Look-ups in named tables: a row name and a column name give one cell, copied from the table.

gok:
       zona  raf
vivi     43   64
figif   182  224
bov     227  131
fabo    209  160
molam   223  134
modub    32   61

raf of figif is 224
zona of fabo is 209
raf of fabo is 160
raf of vivi is 64
raf of bov is 131
zona of figif is 182
raf of molam is 134
zona of molam is 223
Which row has the largest raf? figif

Table dum
cols = nel, lerofol, pog, maz, fomu, ruka, narip, kodato
zino: [21, 107, 188, 43, 76, 127, 94, 143]
soge: [90, 139, 129, 115, 130, 123, 117, 93]
vasoga: [107, 120, 122, 114, 112, 142, 125, 145]
vulo: [110, 149, 102, 101, 86, 163, 187, 115]
lukariz: [119, 136, 110, 111, 123, 136, 130, 112]
tofurov: [106, 144, 135, 115, 110, 121, 131, 105]
ladofo: [191, 157, 85, 161, 164, 142, 156, 91]
mezer: [127, 126, 134, 120, 115, 121, 113, 110]
fenasom: [97, 127, 121, 105, 125, 150, 137, 118]
nev: [115, 143, 108, 115, 75, 169, 186, 125]
salara: [187, 149, 87, 172, 161, 128, 166, 110]
vul: [132, 96, 113, 93, 120, 138, 123, 166]

kodato of salara is 110
lerofol of vul is 96
lerofol of nev is 143
kodato of vul is 166
fomu of zino is 76
ruka of soge is 123
narip of mezer is 113
maz of fenasom is 105
nel of fenasom is 97
ruka of mezer is 121
ruka of zino is 127
maz of mezer is 120
narip of zino is 94
pog of zino is 188
ruka of tofurov is 121
narip of salara is 166
fomu of fenasom is 125
narip of vulo is 187
ruka of lukariz is 136
Row with the largest nel: ladofo

famomeg:
cols = sasibi, gitilef, rop, beluz, ral, raf, los, vup, fop
lisema: [677, -3252, -6563, -2500, -4430, -450, -3361, 1689, 1160]
reru: [-1369, -2322, -4196, -2740, -3451, -2472, -2336, -1050, -1144]
nota: [-4227, -4112, 6364, -2056, 2188, -6777, -3985, -3931, -4078]
kibuz: [-6394, -2609, -929, -2880, -1999, -2785, -2572, -7626, -7127]
bonid: [-1520, -3482, -1705, -2379, -1979, -2820, -3498, -918, -1238]
mabaf: [-2168, -3260, -2059, -2490, -2237, -2623, -3274, -1858, -2044]
vip: [-5628, -2640, -173, -2784, -1551, -3513, -2587, -6521, -6138]

sasibi of reru is -1369
fop of lisema is 1160
vup of mabaf is -1858
ral of reru is -3451
gitilef of kibuz is -2609
beluz of nota is -2056
rop of nota is 6364
raf of reru is -2472
vup of reru is -1050
beluz of lisema is -2500
raf of bonid is -2820
vup of bonid is -918
vup of nota is -3931
los of reru is -2336
raf of vip is -3513
fop of vip is -6138
fop of kibuz is -7127
Row with the largest rop: nota

Table tavoze
	nebufu	musinot	betu	zimiz	zal	lotot	zon	zub	sudasub	kelik
las	10	5	8	224	219	223	221	223	221	224
ful	2	7	16	222	223	220	220	223	220	219
bif	11	8	5	8	9	8	8	10	125	224
novu	7	10	12	220	220	221	221	221	224	222
ves	9	7	7	9	11	6	7	7	14	223
vivug	6	9	8	226	221	224	222	224	223	221
ruga	7	9	12	6	8	10	4	9	206	222
forap	9	6	8	221	224	223	222	221	223	221
volelum	7	5	5	220	225	220	223	226	222	223
vodekis	8	219	221	220	221	223	223	221	222	222
vaz	11	9	7	9	6	7	195	225	220	223

volelum, musinot -> 5
vodekis, zal -> 221
novu, lotot -> 221
ves, betu -> 7
ruga, lotot -> 10
vodekis, musinot -> 219
volelum, zub -> 226
volelum, zon -> 223
forap, nebufu -> 9
vodekis, sudasub -> 222
bif, zimiz -> 8
las, zub -> 223
vaz, sudasub -> 220
ful, zal -> 223
novu, zal -> 220
las, zon -> 221
vaz, zimiz -> 9
Row with the largest musinot: vodekis

lita.csv
,bup,bipoge
pebu,-16.927,-17.930
guzulal,5.034,2.443
nutid,-68.524,-66.757
kopok,-56.005,-55.417
sutav,-90.432,-82.502
dem,30.284,23.874
bizo,46.386,39.826
sifube,97.698,83.264
togom,35.049,30.257
sir,80.757,69.644
lovef,-37.936,-35.708
kanu,-75.159,-67.771
satozav,-47.030,-40.310

What is the bipoge of togom in lita? 30.257
What is the bup of dem in lita? 30.284
What is the bup of sir in lita? 80.757
What is the bup of sutav in lita? -90.432
What is the bipoge of sifube in lita? 83.264
What is the bup of guzulal in lita? 5.034
What is the bipoge of kopok in lita? -55.417
What is the bipoge of guzulal in lita? 2.443
What is the bup of bizo in lita? 46.386
What is the bipoge of sir in lita? 69.644
Which row has the largest bup? sifube

bupok:
         nirub   kezo  bupuz  gufufak  madulu    sab   geku    gat
pegoto   43559  35045  46761    56173   32541  52380  42890  54094
fafaru   53148  77651  42711    18543   67265  59293  35944  23329
luzetod  43886  74968  39183    22588   85248  40006  45790  41712

What is the gat of fafaru in bupok? 23329
What is the sab of luzetod in bupok? 40006
What is the bupuz of luzetod in bupok? 39183
What is the geku of fafaru in bupok? 35944
What is the nirub of pegoto in bupok? 43559
What is the bupuz of fafaru in bupok? 42711
What is the kezo of luzetod in bupok? 74968
What is the sab of fafaru in bupok? 59293
What is the nirub of luzetod in bupok? 43886
What is the madulu of luzetod in bupok? 85248
What is the nirub of fafaru in bupok? 53148
What is the madulu of pegoto in bupok? 32541
What is the madulu of fafaru in bupok? 67265
What is the geku of luzetod in bupok? 45790
What is the gufufak of pegoto in bupok? 56173
What is the bupuz of pegoto in bupok? 46761
What is the gat of pegoto in bupok? 54094
What is the gufufak of fafaru in bupok? 18543
What is the sab of pegoto in bupok? 52380
What is the gufufak of luzetod in bupok? 22588

